The same turns and mirrors carry the whole set onto itself, and each row onto the other rows of its family. Which rows share a family with each named row? Give them in list order.
These 30 rows form 6 families of 5 rows each.
z815: [65, -16, -305, 231, 87, 140, 130, 117, 168, -74, 162, 53, 42, -75, -16, -223, 351, 27, 121, 104, 150]
z897: [92, 109, -29, -32, 71, 39, 60, 21, 12, -75, 180, 437, 59, 46, -85, 67, 219, -253, -105, -64, 101]
z71: [86, 15, -76, 120, 12, 369, -60, 138, 92, -32, 198, 227, -76, 111, -295, 46, 99, -40, 28, 28, -13]
z626: [4, -124, -57, 183, -51, -122, 17, -108, -205, 41, 76, -62, -65, 59, 352, -146, -190, 29, 66, -440, 149]
z937: [93, -26, -187, 176, 53, -172, -14, -57, -59, -27, -11, 11, -18, 52, 345, -126, -91, -47, -234, -459, 78]
z812: [-4, -76, 177, 201, 92, 71, -125, 105, -145, 20, 233, 50, 11, 337, 36, 115, -230, -29, -203, -230, -97]
z341: [-173, 49, -51, 97, -47, -94, 16, 172, -98, 80, -204, -151, 306, -73, 227, -98, 50, 68, 129, -18, 132]
z271: [144, 27, -140, 75, 203, 112, 301, 173, -232, 131, 409, -34, -140, -98, 204, -118, 75, -144, -5, 93, 179]
z320: [-21, -10, -130, -71, 140, 5, 2, 73, -65, 132, -67, -243, 213, -22, -99, -45, -115, -141, 215, 68, -189]
z902: [40, 49, -73, 54, -124, 66, -133, 118, 94, -104, 302, 222, 134, 128, -55, 24, 364, -62, -72, -121, 89]
z545: [58, 61, 201, 146, 64, 143, 89, 169, -186, 81, 279, 94, -192, 147, -55, 29, -210, -59, -179, -306, -150]
z81: [-156, -53, 79, 28, 82, 34, -125, 172, -8, 33, -116, -226, 232, -196, 63, -106, -106, 96, 73, -34, 201]
z203: [18, -53, 123, 325, 61, 189, -49, 10, -174, 59, 130, 210, -107, 226, -64, 188, -208, 145, -64, -129, -53]
z941: [20, -281, -211, -63, -18, -33, 166, -5, -136, -11, 32, 28, -15, -33, 236, -151, -290, -169, -72, -371, 161]
z749: [-4, 46, -207, 173, 195, 145, 95, 227, -55, 163, -39, -134, 8, -140, 78, -302, -89, 205, 197, -7, 228]
z89: [-46, -3, -107, 169, 161, -35, 459, 215, -101, 72, 322, 38, 76, -75, -21, -238, 227, -143, 113, 19, 31]
z403: [110, 103, -206, -28, 190, -67, -105, -228, 115, -17, 89, 142, 83, 88, -14, 58, 222, -225, 10, -9, -53]
z134: [-219, 102, -41, 76, 53, 73, 152, 87, -86, 82, -152, -130, 334, -131, 105, -83, -119, 129, 126, -211, -56]
z45: [-3, -141, -51, 185, 165, 39, 155, 6, -130, 94, 56, 237, -56, 315, -90, 107, -268, -87, -164, -152, -196]
z743: [213, -198, -199, 277, 73, 194, -81, 66, -28, 12, 143, 110, -327, 217, -32, -35, -180, -42, -183, -197, 55]
z265: [54, 1, 136, 14, -168, -29, -44, 68, 104, -135, 242, 215, -121, 156, -8, 17, 295, -185, -81, -27, -34]
z669: [-12, 3, 39, 308, 107, -68, 264, 182, -26, 53, 295, -60, -128, -56, 61, -286, 241, 156, 156, 73, 62]
z928: [-17, 1, -21, 24, 254, -174, 98, 146, -68, 31, -209, -68, 250, -184, 56, -202, -150, -68, 119, 34, 79]
z482: [15, -167, -290, 88, 93, 112, -202, -5, 50, 67, -69, -163, 21, 17, 12, -174, -242, -5, 27, -363, 152]
z201: [-12, -10, -155, -22, 105, 270, 195, 112, -248, 246, 232, 59, -33, 247, 14, 109, -245, 1, 0, -30, -155]
z900: [32, 38, -13, 210, -52, 46, 445, 218, -84, -71, 105, 69, -88, -213, 248, -165, 194, 46, -1, 99, 62]
z246: [-157, -36, 144, 282, 25, 101, 355, 126, -53, -25, 256, -14, 13, -103, 108, -73, 260, 20, 113, 168, 71]
z455: [229, -199, -291, 15, 92, -19, 70, -191, -76, -108, 57, 37, -94, -76, 376, -41, -103, -155, -68, -62, 162]
z446: [25, 12, 71, 96, -42, 24, 13, 69, 174, -224, 128, 87, 110, -12, -122, 45, 280, -243, -146, -48, -171]
z948: [0, -323, -239, 172, -207, -79, 4, -16, -79, 15, 3, -96, -167, 83, 242, -108, -106, 4, -70, -346, 125]

Same family as z455: z271, z320, z403, z201
Same family as z749: z815, z71, z743, z482
Same family as z669: z902, z81, z203, z948

